Named turns come first, each shown by rows before and after it. Which turns, in which order, take the first row of each pair that follows to the second? Write the first one first, as in the answered first pair.
turn Zeko:
[-0.26  0.11  0.63  0.93  2.63  2.88  1.66 -0.98] -> [ 0.24 -1.24  0.99  2.14  1.34  2.20 -1.07 -2.04]
[-0.34 -0.85  0.03 -0.09  1.82  1.20  1.74 -0.38] -> [ 0.29 -1.75  0.47  1.36  1.12  1.31  0.27 -1.48]
[-1.63  0.45  1.39 -1.76  0.45 -2.21 -1.52 -0.30] -> [-1.73  1.23  1.40 -2.48  0.62 -1.93 -1.25 -0.18]
[ 4.72 -1.17  1.08  2.01  1.95  2.33  0.89 -2.55] -> [ 4.75 -1.16 -0.61  2.62  0.79  0.63 -1.56 -2.30]
turn genuv:
[-2.85  2.87 -0.20 -2.20 -1.48 -0.34  0.08  2.54] -> [-3.11  1.07  3.49  0.14 -2.60 -0.43 -0.72 -0.83]
[ 3.01 -0.58  0.65  0.06 -1.39 -0.50 -0.60  0.13] -> [ 2.30 -0.44  0.65 -0.21  0.99  0.55  1.65 -0.61]
[-0.37  0.32  0.77  0.36 -0.10  3.64  2.34 -0.15] -> [ 0.28  1.33 -1.73  0.57 -2.37  2.29  0.51  2.13]
[-3.02  1.50  0.52 -1.69 -1.91 -3.71 -1.13 -0.04] -> [-3.25  0.92  2.73 -1.72  0.46 -2.34  0.64 -1.85]
turn sim:
[ 1.64 -1.02 -0.25  1.27 -1.46 -0.26 -2.11  1.86] -> [-0.75 -1.51  3.74  1.54 -0.88 -0.53 -0.77 -0.50]
[-1.16  0.39  0.74 -0.62  1.90  0.81  1.59 -0.87] -> [ 1.22  1.22 -2.46 -0.62  1.19  0.87 -0.22  0.89]
[ 0.58  0.54 -1.48 -0.55  1.05  1.03  1.60  1.50] -> [ 1.28 -1.24 -1.17  0.52  0.91 -0.97 -2.02 -0.33]
[ 1.15 -2.15  2.33  1.09  0.18 -1.66 -2.39 -2.34] -> [-0.95  0.32  2.37 -0.06  0.91  2.06  3.82 -0.10]

(2 to 4 turns a pair)
[-1.34 -1.42  0.09  2.46 -4.84 -0.04 -2.64  0.04] -> [ 2.54 -2.61 -0.72  2.54 -1.62  1.69 -2.81 -1.18] -> genuv, sim, genuv
[ 1.28 -0.35 -0.62  3.15 -4.53  3.15 -2.21  0.25] -> [ 0.27 -2.44  2.80 -0.18  2.50 -0.21 -2.20 -5.04] -> sim, genuv, sim, sim
[-1.10  0.95  3.52 -1.72  1.89 -0.34  3.30 -3.01] -> [ 0.69 -1.03  2.68  0.45 -1.56 -3.32 -3.10 -3.20] -> Zeko, Zeko
[-1.96  1.28  2.06 -0.38  0.39 -0.03  2.30 -0.49] -> [ 1.05 -0.38  0.03  0.08 -0.30 -2.30 -3.24 -0.72] -> sim, sim
[-0.74  2.87 -1.79 -1.28 -3.75  2.32  3.01  4.00] -> [ 3.70  0.29 -3.96  0.13 -2.27  0.80 -2.34  2.98] -> genuv, genuv, sim
[ 2.04 -0.37 -1.34 -0.25  2.77  3.42  1.95 -0.41] -> [-0.30 -2.19  2.61  2.18 -0.54 -0.52 -2.29 -3.26] -> genuv, sim
[ 3.29  1.10 -4.16  1.83  0.78 -0.97 -2.26  1.95] -> [-1.57  2.39  1.52  1.15  2.22  1.53  4.22  0.10] -> sim, sim
[-0.41 -0.54  0.65 -1.97 -0.80 -3.12 -2.04 -0.88] -> [-1.51  0.96  1.39 -0.18 -2.69  1.35  2.55  0.22] -> sim, sim, genuv, sim
[ 0.96 -0.28 -0.32 -0.14  1.96  3.20  1.69 -0.34] -> [ 0.05 -0.03 -0.30 -2.08  3.53  1.16  1.48  0.04] -> genuv, sim, genuv
